In the data rows, 500 means zero.
Here is a table of points, one per row:
578;474;587;479;416;707;604;613;519;553;597;484;751;533;323;626;536;629;429;313;309;308;355;802;858;601;520;355;570;473;542;579;445;558;266;818;594;430;449;525;626;576;494;405;391;522;370;482
391;598;437;565;384;456;352;620;814;466;283;508;377;413;428;693;588;453;594;679;455;555;432;669;512;524;584;758;552;501;476;423;681;410;564;626;500;588;414;323;487;330;471;422;512;407;518;480
577;471;223;420;809;539;712;308;413;392;498;432;361;382;513;500;584;666;419;479;562;513;608;567;552;586;563;501;515;378;370;436;463;655;490;458;548;325;480;547;321;585;471;578;496;492;701;660
750;398;443;292;415;395;308;343;642;588;602;559;585;514;573;457;581;660;484;537;291;412;426;711;397;497;160;413;447;430;396;384;597;498;503;577;710;511;525;464;471;343;669;284;767;536;512;819
382;436;532;546;412;553;471;501;565;477;497;496;449;413;506;724;334;569;373;709;564;497;500;447;578;443;502;321;527;435;485;388;728;504;320;492;387;557;759;536;680;408;579;558;464;363;721;374
351;587;425;320;593;614;430;344;531;371;270;528;471;428;425;317;403;227;498;428;566;606;326;464;286;437;431;645;765;519;704;540;376;634;405;630;430;576;528;547;493;432;537;519;494;381;505;603
463;509;591;551;613;678;536;538;668;456;440;512;244;401;461;244;570;526;255;634;352;458;460;501;536;478;513;354;643;333;437;568;627;527;564;540;550;375;398;584;480;396;625;637;582;494;406;536
564;435;434;424;382;501;344;556;527;761;362;549;573;637;580;576;568;558;473;660;546;587;516;455;623;512;759;336;469;360;432;538;602;467;584;614;642;513;372;615;463;422;634;543;492;500;366;469
478;696;527;515;444;489;530;387;445;524;433;493;472;422;312;460;926;521;409;641;531;327;549;304;619;547;541;454;503;472;453;423;629;412;560;233;478;494;405;478;548;349;477;521;464;443;746;523
297;454;355;364;357;416;508;269;451;454;728;373;273;521;571;655;428;463;626;496;623;483;691;507;368;391;725;403;647;523;542;741;556;624;457;443;305;301;542;464;405;597;568;694;539;540;425;519
578;565;434;486;554;519;507;498;593;352;384;457;597;767;500;729;343;470;603;190;506;508;291;439;511;547;496;468;594;351;482;445;269;599;667;392;388;443;502;484;330;497;358;561;412;516;410;502
537;396;450;467;510;339;650;422;564;671;418;345;673;314;505;618;403;518;485;469;387;470;448;727;468;326;428;684;434;532;571;557;375;519;555;597;418;570;461;502;478;483;225;777;336;543;456;494
591;584;471;377;581;417;338;719;220;591;428;562;433;294;365;704;690;501;609;475;434;513;458;505;406;559;595;494;286;515;375;488;564;511;443;413;380;574;677;471;482;419;398;462;626;459;219;622
394;507;417;521;619;601;551;569;168;614;603;591;410;683;440;559;472;476;527;258;521;539;520;478;455;672;505;568;495;664;395;349;465;563;444;684;357;616;540;540;491;569;671;759;430;508;691;861
471;489;531;395;542;662;472;427;382;435;407;839;342;459;516;401;624;417;390;402;439;372;569;438;548;506;560;508;555;360;498;428;485;318;554;501;409;514;468;288;422;430;433;503;503;539;508;277
575;570;641;442;281;510;517;454;175;406;530;436;468;442;541;204;403;454;702;606;486;536;435;522;505;693;285;418;526;464;312;470;499;355;497;547;552;456;465;403;470;522;582;497;368;495;447;575
477;405;528;569;527;408;423;480;495;638;452;413;513;716;437;511;456;658;464;376;422;596;468;342;624;441;419;549;538;449;597;529;604;487;557;560;625;308;292;451;327;365;420;466;538;462;507;323
590;448;576;547;450;681;604;277;642;395;297;315;459;322;357;535;493;546;497;493;615;900;383;456;525;432;433;534;546;484;496;467;343;357;494;348;339;411;344;362;550;475;746;550;465;321;478;325
719;400;767;429;630;435;491;562;451;485;500;513;364;558;525;591;494;471;478;837;412;492;578;405;346;598;351;432;537;467;309;473;317;445;510;525;521;602;436;648;371;492;298;447;438;327;601;512
471;289;326;587;431;552;459;770;525;464;452;415;486;446;379;415;414;390;379;442;545;200;514;664;606;432;352;408;620;405;277;398;430;514;688;507;440;451;500;376;497;701;607;478;551;563;545;356
414;359;567;561;434;404;542;596;318;511;565;378;513;478;189;532;604;513;575;459;775;658;530;520;470;558;396;515;304;262;781;636;542;448;438;441;588;475;560;624;529;751;539;378;728;626;357;485
331;446;477;519;283;367;361;445;661;511;395;391;406;574;487;230;514;493;561;559;612;553;494;505;655;999;680;675;648;435;507;493;457;523;419;509;268;420;549;484;422;535;381;517;467;465;448;581
503;608;499;496;454;390;627;668;433;518;428;586;428;394;678;401;463;343;521;556;480;391;474;190;744;433;465;613;546;606;419;401;530;534;611;697;537;438;647;240;268;641;683;506;545;267;322;406
568;541;554;367;525;527;353;504;383;364;235;479;689;552;572;287;503;268;668;441;529;454;573;696;590;405;585;223;456;573;465;537;706;356;611;216;420;489;337;550;487;506;568;557;429;563;636;490
479;418;500;693;432;427;467;512;561;379;434;425;507;557;436;442;364;522;455;549;341;678;684;570;443;356;610;468;503;588;425;252;472;548;432;543;513;537;645;624;777;411;415;549;560;503;406;461
578;651;605;646;681;530;374;456;556;467;444;557;648;406;464;617;482;663;337;452;536;423;653;569;363;673;565;499;488;541;567;336;454;477;489;524;811;309;753;574;514;562;726;582;453;589;401;325
507;603;614;416;526;479;695;432;390;572;560;668;589;585;377;401;393;396;554;704;522;305;744;557;516;553;609;626;378;545;577;569;462;349;353;459;545;306;398;516;549;518;552;609;308;447;493;578
457;630;306;429;579;543;592;530;570;847;397;554;407;338;627;268;568;652;644;634;594;396;475;435;522;437;347;434;411;422;627;259;224;490;363;373;399;538;362;619;696;529;451;604;606;451;399;532
489;283;560;510;500;479;475;519;542;559;505;598;620;688;571;518;784;825;484;389;604;425;557;671;353;327;533;539;654;704;533;578;457;459;370;463;763;500;617;434;514;511;594;497;665;488;413;436
540;549;531;539;714;487;565;701;741;400;819;584;477;465;469;406;599;538;681;464;378;660;514;606;416;426;446;318;416;494;708;251;520;488;450;627;054;518;535;346;489;634;477;541;400;522;543;604
312;342;579;421;305;308;698;658;370;542;368;521;277;564;486;646;516;434;456;415;405;679;472;535;476;452;516;510;497;292;469;325;464;410;344;512;603;557;454;660;361;543;633;589;685;495;584;327
250;648;693;420;589;504;421;510;582;665;471;344;434;557;735;536;637;471;679;550;496;556;689;707;441;472;525;489;558;342;417;646;523;645;610;419;520;466;481;275;517;422;428;459;444;424;515;304
667;512;556;725;646;636;575;532;466;536;449;564;556;278;445;447;580;312;592;315;514;645;573;494;398;591;464;531;475;612;091;652;627;626;399;509;464;585;447;544;409;609;465;516;608;591;542;497
403;536;481;534;512;499;535;569;551;382;306;510;657;356;565;653;392;566;666;474;478;508;609;336;326;527;300;562;824;370;641;530;898;582;538;525;461;436;349;706;490;627;467;666;411;382;474;596
230;499;383;723;400;515;631;514;616;373;600;488;254;405;797;592;556;232;721;283;500;632;600;460;489;621;463;287;294;525;456;734;357;571;488;530;569;462;523;474;604;486;579;565;484;398;431;473
543;354;352;489;636;433;523;465;350;426;422;450;656;418;894;566;466;474;364;330;453;495;564;540;441;575;576;545;334;544;500;452;490;099;472;540;466;295;480;419;575;485;468;346;476;465;643;659
535;712;359;424;539;547;581;659;599;413;604;316;411;587;366;576;466;501;531;363;472;616;261;481;350;431;480;768;439;631;413;604;530;513;482;580;598;451;390;442;685;461;514;499;320;435;550;413
477;466;515;436;494;780;588;355;431;518;667;650;589;520;461;440;480;565;455;523;532;422;514;248;481;469;602;549;269;499;293;495;702;468;272;533;360;433;354;463;515;525;510;246;455;540;420;437
564;588;320;515;816;375;511;710;542;519;544;450;396;609;600;504;329;252;448;578;665;676;590;466;714;400;436;574;650;540;478;550;504;021;410;604;442;451;609;588;519;587;417;645;583;556;458;595
480;357;690;292;716;355;605;661;448;266;520;633;571;511;497;505;389;668;367;492;580;605;506;621;528;494;573;628;418;364;461;553;419;703;490;493;426;534;505;541;524;621;584;342;397;754;417;490
582;562;516;242;459;390;672;557;551;302;502;593;412;556;692;420;479;413;454;481;565;555;385;592;462;532;440;546;394;599;649;517;708;555;603;486;627;751;628;371;432;560;575;631;398;623;514;489
598;566;623;660;403;617;455;532;479;372;400;414;359;822;805;551;849;525;544;550;404;360;605;318;536;416;471;546;412;457;580;498;477;681;475;593;247;442;420;636;610;646;420;434;555;649;605;667
491;187;591;431;562;605;187;454;510;611;466;369;424;219;435;728;482;316;467;570;465;532;411;493;586;552;504;496;475;623;731;471;429;507;805;594;450;468;627;639;537;597;518;558;335;418;511;596
629;522;527;590;501;599;389;411;420;458;597;475;642;372;618;653;280;741;648;599;416;381;436;422;845;429;458;851;355;472;456;577;390;554;534;332;593;737;390;506;690;550;613;638;614;616;549;550
454;344;596;572;407;337;575;259;788;399;821;725;733;547;470;529;562;517;467;499;611;497;457;433;655;507;460;433;528;702;374;532;436;367;415;286;517;560;247;378;366;466;525;625;544;710;259;555
202;759;525;330;520;534;484;290;409;689;626;539;501;544;430;645;461;562;341;472;498;664;514;555;566;275;303;460;534;720;559;455;358;495;768;475;527;570;276;485;654;699;541;299;675;632;556;582
287;470;453;454;630;433;355;602;399;462;706;511;525;512;510;538;355;765;513;316;677;467;617;471;546;311;378;447;434;487;484;768;331;578;422;444;442;477;527;550;460;000;623;537;343;671;440;471
422;617;561;515;519;570;586;553;433;400;456;580;565;503;402;333;590;705;582;598;356;489;553;423;488;644;438;586;370;737;449;562;484;431;927;461;441;326;749;556;552;613;444;620;470;671;557;553
519;606;388;527;249;452;245;606;637;429;492;741;414;455;418;534;529;556;395;454;424;419;621;446;336;581;531;602;429;497;721;479;247;340;452;503;629;596;299;565;353;595;465;360;507;710;520;468
522;540;471;507;512;537;269;361;400;455;377;674;286;520;486;563;462;512;868;569;445;664;408;604;638;383;505;464;480;611;407;437;471;525;202;574;601;198;658;631;461;554;389;423;399;599;655;540
386;441;497;525;538;481;354;338;207;335;325;470;535;660;364;583;501;432;484;563;272;378;529;403;443;446;282;437;290;545;608;400;458;499;138;492;566;578;440;282;531;414;439;622;473;582;588;524
545;497;627;563;464;690;558;594;625;583;462;268;449;508;502;514;343;605;326;679;419;396;453;562;311;485;527;523;253;788;621;619;529;524;345;372;542;457;519;547;000;377;554;374;527;535;463;587
461;522;645;465;561;442;897;388;380;474;409;668;487;457;539;551;472;653;531;472;452;379;477;624;632;448;598;436;583;730;447;397;487;431;486;485;455;541;539;666;479;340;471;323;517;672;480;544
361;507;507;592;426;441;586;593;423;417;675;433;691;369;493;497;392;245;553;429;515;543;595;407;459;558;387;698;644;400;554;401;416;596;679;460;445;420;500;631;521;000;403;396;464;549;473;648
473;457;380;464;495;241;412;592;575;467;600;748;705;446;364;494;490;514;543;595;373;484;279;458;465;560;617;440;509;495;571;923;377;547;531;541;513;462;407;492;496;493;469;485;801;386;920;420
513;509;571;560;492;257;455;200;718;632;596;508;516;675;483;533;384;482;520;365;476;401;441;454;493;634;462;623;246;463;496;447;551;488;529;372;471;506;515;580;449;499;408;503;469;424;502;328
559;659;452;587;412;600;493;542;460;516;378;240;449;273;606;509;541;614;486;620;540;488;158;258;509;452;677;315;727;458;682;486;476;343;476;374;569;580;518;470;478;557;531;286;460;434;553;607
499;539;373;625;388;603;625;612;591;530;350;654;539;744;433;469;395;501;404;548;391;618;627;646;525;423;589;503;331;285;515;697;583;409;619;386;484;601;787;474;537;576;513;364;484;198;491;793
870;209;430;525;547;548;602;433;468;614;498;624;324;582;424;255;506;451;603;635;673;516;436;334;546;567;627;389;506;484;688;664;602;519;747;631;572;532;516;212;712;320;551;464;544;594;405;284
282;451;317;529;506;520;439;368;473;576;576;382;595;618;575;384;441;577;415;560;309;641;526;355;568;727;535;276;643;580;442;600;696;419;439;469;440;977;614;557;379;483;551;436;514;565;384;173
779;622;904;498;489;455;515;542;473;662;560;483;571;531;419;293;339;609;414;196;721;445;556;580;584;595;564;534;519;530;593;447;736;493;412;580;468;439;454;281;490;373;506;462;831;567;652;399
658;506;351;567;702;537;592;482;448;259;639;368;561;600;424;480;722;393;640;561;619;401;616;617;566;314;563;647;588;454;577;421;505;482;533;631;509;730;619;496;257;519;564;583;545;351;520;458
471;608;577;768;611;043;445;308;421;517;366;476;426;492;480;220;505;694;306;473;451;356;636;406;516;502;696;366;446;590;399;590;600;615;495;639;549;662;258;337;621;508;612;279;280;372;362;588
There is one direction along which these points spread out most. Take the direction at right angles to it along which they spread out most. Go by this last direction. How far along it is each point below, from 0 to 99? The average is 50, and the first point in the table lies past the average. One standard deviation of the points above along it is 16.
421;586;489;406;460;603;532;306;657;443;343;409;613;438;436;464;501;463;565;507;987;277;503;360;412;450;362;319;188;470;394;452;441;396;582;899;558;623;544;629;551;501;318;378;583;442;639;474 46
606;535;428;522;267;619;582;586;617;623;516;437;246;342;418;654;389;424;440;435;593;556;734;405;501;543;483;322;690;406;581;534;489;505;562;412;680;672;499;513;504;494;075;623;316;519;559;678 43
886;758;343;430;569;563;558;370;374;456;606;324;445;448;446;516;444;396;575;541;151;538;702;586;472;605;542;503;471;441;506;534;475;570;470;496;419;418;464;603;504;491;673;304;486;658;578;253 51
587;586;436;670;264;491;451;595;326;622;570;525;637;470;787;437;691;477;264;652;567;682;274;742;396;414;549;481;515;381;459;521;569;632;634;734;377;488;514;755;446;469;482;716;366;474;537;372 44
485;526;422;628;636;508;553;494;627;653;557;595;558;565;515;336;618;149;422;567;582;632;371;417;754;490;518;469;537;335;697;393;609;806;501;408;649;481;598;429;321;542;594;396;373;467;590;494 30
416;599;602;340;659;655;499;489;351;264;539;404;538;510;566;597;561;233;352;582;458;368;481;667;491;716;470;439;588;587;545;617;359;574;385;508;567;428;491;477;643;556;356;674;684;496;200;610 64
561;493;550;801;561;396;568;498;605;609;516;572;628;627;315;663;328;533;573;495;546;262;197;526;190;410;516;425;520;529;478;360;531;469;601;395;460;516;387;477;603;454;644;530;470;671;373;451 58
516;412;518;160;319;552;465;553;823;575;451;303;699;559;450;426;489;397;578;380;413;660;642;087;443;489;694;410;554;595;446;432;418;661;538;510;606;474;404;414;502;434;556;670;541;542;466;518 40
634;410;349;424;345;445;549;613;513;602;424;624;705;523;491;633;628;486;328;499;658;527;650;517;526;473;093;618;664;662;489;643;448;664;350;328;396;502;625;497;647;650;551;346;466;440;519;327 60
514;440;656;643;367;526;522;309;541;542;611;536;490;313;494;373;370;492;646;333;329;374;442;375;391;277;584;635;713;479;507;430;435;503;541;426;561;533;580;575;550;554;535;424;557;415;444;437 47
409;149;302;480;583;621;457;721;506;654;553;461;413;560;609;539;583;451;490;532;441;382;367;639;334;582;477;643;493;514;573;410;715;528;498;473;614;415;449;680;647;581;339;341;437;547;523;444 54
517;521;412;463;472;436;459;580;438;238;643;536;535;419;482;346;424;576;417;515;578;652;452;506;673;257;450;444;467;539;514;356;658;675;552;417;568;410;660;337;509;624;025;526;530;451;362;439 53
468;508;528;443;477;631;333;603;385;430;678;564;431;516;620;570;379;689;525;364;527;393;444;650;460;535;627;558;394;657;558;378;335;570;576;329;490;551;319;783;597;540;465;468;585;000;478;489 64
366;504;612;619;422;558;413;434;428;630;580;445;556;615;542;567;385;527;488;809;632;578;383;520;222;557;648;534;645;387;355;422;292;433;593;516;551;571;574;137;519;609;454;403;608;590;680;601 43
488;459;633;425;476;408;341;577;619;638;625;356;412;580;485;516;733;464;380;332;433;400;416;527;425;440;476;627;533;307;315;656;492;349;420;367;468;491;834;624;580;526;532;625;359;511;506;583 56
